Each path below is one point turned by a fixed rotation once a step. After each direction that follows a path, write how fast that rotation turns it, in deg/step (0 if it stays still).
Each turn is a multiple of 5 degrees from 10 to 175, or 0.
Each row of a path follows its step; steps can be skipped.
Path 1:
step 3: [  5   3   9 -15  17 -15  -3  14  36   8  -3  -8 -16  33 -11 -13 -27 -15
  29  23 -24  36  16  -3 -12   2  12 -17 -18  31   0  -6   1   3  -7   8
   9   4 -54  22  -4  -8 -33 -10 -19 -36  19 -42   3  43 -13   2   0 -26
   9  -6 -40  25  24 -18   7   4  -5  19 -25]
step 5: [  2 -27  -1   4   6   1   2   1 -23 -13   7 -16 -18 -13 -45  -3   4 -10
 -30 -17   7  48   9  -4 -24  -8 -13   1 -50 -16 -16 -18  -7 -20  -4  16
  12  -5  35  16 -26  11 -17  27  25 -10 -26   5  16 -16 -18 -14  13  44
  10  33  11 -10 -43 -21 -11  24 -24 -13  -5]
step 6: [-13   1 -23  -2  13  20 -15 -32   6  12 -21 -26 -26  -2  13 -22  25   3
 -49  19 -19  49 -14  24   8  10 -27   8  -3 -18 -13 -46 -33  -9 -18  -5
 -20  13  -4  14  -2  17 -25  25   5  -5   4  -1  -3  33 -23  12 -21 -15
  -8 -21  31  21  -1  -2 -28   0 -23  -8  29]
step 10: [ 17  12  36   2   8  -6   3  11   4  42  20  -8 -37  -1  -6  21  16 -17
 -28  30 -32  24  -8  -2  -5  -4  24 -54   0   7 -15 -44 -35  -2 -10  -7
  32   4   4 -11 -39  20  -5  12 -30  -9 -12 -24 -18  13 -10  -1   9  19
  18 -19  -8  23 -13  19 -12   7  31   1  -4]
step 11: [-20  42  15 -26   0 -23  21  -7 -14  -7 -15   5 -25  19 -29  24 -10 -45
 -14   8 -13  32  10  35 -14   3  16 -24   1 -22   0  20   0 -18   4  18
 -14  22 -22 -32  -6  -8 -40  42   0  -8  22   1 -26  17   7  -2  -5  -2
  31  -4  11 -14  13  18   5  23 -32 -15 -28]
step 13: [-16 -41  17  44  21   5  23   3 -17 -14   9  19 -25 -18  14 -17   5  36
 -52  40   5   9 -21 -16 -13   3  -6  21 -48   7 -28 -18 -20  -3 -17  -7
  -4  26  14   3   6  -7  -9 -21  23 -13  22  19 -25  -3 -17  12  19  11
 -12  20  13  20  -3  13  10 -33 -18  13  -1]
step 20: [-16   2  22 -18  17  -5  35  12 -33  -9  21  17  13  13   8 -19  18 -16
  15  34  -5  33 -38   7  14   0   4   5 -19  15   7  26 -20 -24  11   0
 -35  -9 -11  19  14 -16 -28  21   6   1  34  20   1   1  -5 -15  -8 -10
  30  55  42  16  -7  16  11 -13 -22 -18 -25]
step 26: [  5  24   3 -15  10   9  13  13  30  16 -15   1 -56  36  10 -22   7  29
 -19  29 -34  50  -8   7  17 -24 -23   5 -10   6 -18   1  -4 -27  33  -1
  -3  19  24  12  23  14  -6   9 -16  34 -16  13 -31  -7  -8  24  20 -17
   2  -2 -13  -9   3  -2  25 -22  14 -36   5]
step 30: [ 13  10  14  24  19  28   8  32  26 -19  -3  -8 -43  19 -34  17  -9 -12
 -14  15 -47  17  37  10 -19  -2  20  -8 -21  -5  -5  -5  25   2 -10  30
  -2  26   5   3 -20   6 -38 -13 -21 -12   7 -12 -30 -17  -8   9  -5   6
   8   1 -22   2  -8 -48  -2  29 -13  -4 -42]
[  8   3  -8  -3  -3  -1  -1   3   4   5   0   7  -1   6   0   4  -6  -6
   3   1   0  -1  -4  -4   7   3   5   7  -9   4   2   5   8  -2  -7   5
  -9   0   0  -2   2   3   2   5   0  -4   1   1   0 -12  -1  -1   5   6
  -1 -10   4  -4  10  -4   5   4   0 -11  -4] : 95
[  2   7  -2  -6   1 -12   3   6  -1  -5   7  13   7   2  -7  -5  -3  -4
  -5  -5   0  -1   8   2  -3   3  -7   4   1   1   0  -3  -4   5   3   1
  -2   0   3  -4   1   5  -4  -6  -8   6  12  -2  14   1  -5   2   1   1
  -1  -1   1   3   1   3  -5  -8  -1  -3   0] : 90
[ -6   6  -3  -3 -11  10   4  -6 -11   2   2  -8   2   3   3  -5  -4  -2
  -7   0  -2  -8  -2   6   0   3   3  -1   7   1  -6  -1  -1  -2  -3   4
   2 -10  -2   1  -5   3   0   7  -2  -1   5  -2   4   4  -1  -4  -8   3
   9  -2   3   9   1  -7   3  -3   1  -8  -8] : 80
[ -6  -7  -3   7  -7  -2  10  -9  -2  -1   2   2   1  -5 -12   7   7   6
   0  -1   2   4   0  -4  10  -1  -1   1   6   8   5   5   2   0   4  10
   3  -5   2   5   2   5   1  -1   4  -5  -2   2   5  -2  -4   0   6  -1
  -7   5   5   5   6   5  -2  -1   2   3 -10] : 90
[  8   3   5  -5   1  -5   7   2   0   1  -7  -5   2   1  -3   9  -4  -8
  -5   5   2   4   3  -2   2  -4  -3   4  10   8   2  -4  -8   1  -1  -2
  -8 -11   5  -5  -2  -3   1  -7  10  -1  -9  -2  -4   3   0  -4  -6  -2
   3  -4   1   7   4   2  -2   3  -7  -3   9] : 85
[ -5   0 -14  -8  -4   6   0   3  -5  -4   0   3  -2  -5   2   6  -3  -3
   5   2   5  -5   0  -5   1  -2   7  -3  -6   0   2   2  -2  -3   3   4
  -1  -8  -1  -6  -1  -6 -13   2   4   4   4   8   0   2   1   2  -4   8
  -3   8 -10  -1   0   7  -5   0  -8   5   3] : 160
[  1   9   3   5   2  -2   6   1  -8   0   3   4   0   2   3  -3   3  -4
   2   0  -4 -11   6  -5   5  -6   2  -6   1   0  -1   7  -4  -8  12  -2
   1   2   6   5  -2   7   3   2   5  -3   4  -4 -10  -4  -9   1   8  -3
   7   2   0  -6  -2  -3  -5   3  -8  -3   6] : 115
Path 2:
step 4: [-11 -19 -28  -3  24 -26 -15   1   3  10  41 -19 -18 -38   5  18   8  24
  21 -22  10  21 -11   4 -13  14  12  22   5  11   5 -10  11  12  -7  45
  13 -22  27  15 -11 -20  25 -26  31 -10  13 -42  -6 -21 -12 -32 -16  -1
 -30   2  14  -2  29 -33   5  16  -5  20 -22]
step 10: [  1  29  14 -22  -6 -23   9  26  -7 -23  -6 -34  20  20  11 -17  16  -7
 -12  -2  19  -4  24   8  32  18  -2 -34 -18 -53  10 -24 -31 -19   3  -5
 -16  28 -12 -13  -6  19 -21  -1 -23 -18   4  21 -42  29   4  30   4   4
  20   6  17   5  27  -5   0   1  25  39  -1]
step 11: [-30   7   1 -10 -21   1   1 -22   2  -8  46  -8 -10  -6 -30 -38   8 -14
  -4  30  10   1  -9  11  18   8  -9 -44  19  20   4  51  -2 -19   2  44
 -14  14  15   7  14 -29  15  10  -1  22  -7 -29  17  -9  21 -12 -21 -16
  -1 -30   0  -4 -22  22 -30 -33  12  11  -8]
step 15: [ -1  13  32   8   5   5  -6  35  19 -47   4 -21 -22   6  16  13  13  -8
 -10 -28   5  22 -24  -4  -9 -10  46 -14  -2  15  14   2  -9 -13 -12  -7
 -18  21 -36 -18  16   0  18 -33 -14  31 -20 -26  -8  41 -16  -1   6  25
   7  33  -9   4 -22 -20 -37   2  10  29 -11]
step 18: [  6 -20 -16 -14  -2   0   1  23 -16  -4  -4  -2 -26  -4 -10   0 -39  33
 -19 -40 -30   4   6  24  -9  -6  35 -16 -27   6 -28 -26  11   6   1  -7
 -16  -9 -23  13  19 -30   2 -13  17 -11  -5 -14 -27 -16 -23 -22  -6 -20
  -5 -30 -24 -32   6  34 -37 -31  16  -6 -34]
step 19: [  5 -13 -20 -14 -16  -5   9   4  -2  -9   0 -28  -7  15  29 -31 -34  14
  -8   1 -21   3 -29 -36 -11  17 -20  27  22  16  21  -7 -10  32 -52 -16
 -12  13  19  29 -34 -46 -16   7 -23  -2 -18  14   1  24  -4  30   6  -7
  22  27  16  22  -9   7   4  21  14 -13  14]
step 20: [  2  26 -20   8  21   6  11  57   6  -9  37  -5 -38 -45 -11  15   3  21
  25  -7   0  -8 -15 -16 -29 -25  -1 -26 -29  15  -4   0  22   2  -9   3
  17 -12  18  10 -20  -3  18   4  34  18  28 -50  -6   3  -8  -8  -4  15
  -8  23  21 -29  -9 -12  11  -4 -17  22  -1]
step 21: [-20  -7 -33   2  10 -12  -2 -29 -13  14 -11 -25  29   2  21  32   3 -11
  -8 -17  -3  22 -15  16 -12  33 -27  -7  11 -32 -28 -38 -13  48   8  10
  33 -21  18  -3 -35 -13 -16  -6  18  13 -10   5   2 -14 -37 -21  -9 -22
  18   8   3  -2  41  25   7  -2  -1 -14 -14]
step 25: [-58  -4  -6  -3  21 -33  17   7  17  -4   9  39  15  -5 -13  30   7  13
  -6  20   3 -23  45 -25  -5 -11  -5   1  -8 -12  -3  16  -9  -6 -15  24
   0 -40 -10  -6  -4  20  15  40  19  21   7 -25 -11  19   3  -1 -17 -18
 -20 -32  -7 -52  14   4   8 -16   7  -8  11]
[ 5  2 -6  4  5  8 -7  2 -3  5 -6  0 -6  3 -9  5  9  6  6  1 -6  0  7  1
  2  3  2 -3  6 -1  5  0 -5 -3 -4 -6 -7  6 -2  2  4 -4 14  1  5  6 -2 -6
 -2  3  3 -6  0 -5  6 -1  4 -2 -1 -6  6 -1  6  8 -1] : 155
[  7  -5  -9   9   3  -1  10   7  -4   6  -1  -4   2  -5  -6   6  -9   3
   3  -2  -6   5 -12  -3   2   6   0   1   0  -1   7   1   5  -2  -3   0
   7  -4  -1   2   1   4  -2  12  -4  -3  -1  -4   3   7  -4  -7   3  -3
  -1   6  -3  -2   8   3  -2   3   4  -3  -2] : 20
[ -4   2  -1  -4   5   3   4   5   3  -1  -6 -13   2   0  -2   2   8  -2
  -2  -3  -4  11   1  -3  -2  -1  -1  -7   3  -3   4   0  -1  -3   9  -1
   6  -4  16  -8  -5  -1   5  -1  -4   8   4   4   1   1   7   4   1  -2
  -7  -5  -2  -7  -4  -2  -9   5   4  -4   4] : 70
[  2  -4   0   5   5   5   4   1  -5   3  -7  -2   5   3   4   2   0   5
   4   0   3  -9   5  10 -10  -1  -5   0   3 -10   3  -3  -6  -8  -1   3
  -3   0  -3  -2  -5   4  -6  -1  13  -1   4   3   6   3 -10   7   0  -6
  -7  -6  -8  -1   2   3  -5  -6   0   2   1] : 90
[  6  -5   2  12   7 -12   1  -6   4   0  -1   2   0  -3   1  -9   4   1
  -5   1 -10   5  -1   0 -10  -1  -2   6  -6  -4  -5  -7  -2  -3  12   7
  -7  -4   1   2   1   3  -1   0   2   5   0   3  -6  -1   3  -8  -2  -4
   5  -4  -2   0   2  -5   9   1   1  -2   2] : 85
[ -6  -2  -1   6 -10   1   3   0   2  -2  -9  -3  -4   4   8  -3   4   6
   0  -3  -3  -3   1   0   0  -1   9 -11  -2  -3   2  -1   9  -9  -7   6
   3  -3  -5   4   0   5  -4   3  -1   2  -3  -2   8 -13   1  -1  -3   0
   5  -2   8  -4  -1  -6  -1  11  -1   3   2] : 155
[ -6  -1   6   1  -3  -2  -3  -1  -1   2   1  -4   6  -8  -4   2  -4   2
   4  -7  -5  -5   4 -11   9   6   6   5   0  -4   1   8   0   2   7  -7
  -6   3   9   5  -4  -1  -3   0   4   2   0  -1   6  -5 -13  -5 -12  -1
   5  -7  -2  -3  -2   0  -1  -3  -4  -4   2] : 155
[  1  -6   1  -4  -1   0   4   2 -13 -11  -4  -3   7  -2  -7   4   5  -8
  -3   3  -1   1   8  -3  -3   7  -7   0   8   3  -8   2   1  -1  -3  -2
  -1  -5  -5   9  -3  -2   1  -6   2   1  -2   4   4  -4   1   2   5  -4
   5  -1   1   2   3   5   8  10   1  -9  -6] : 155
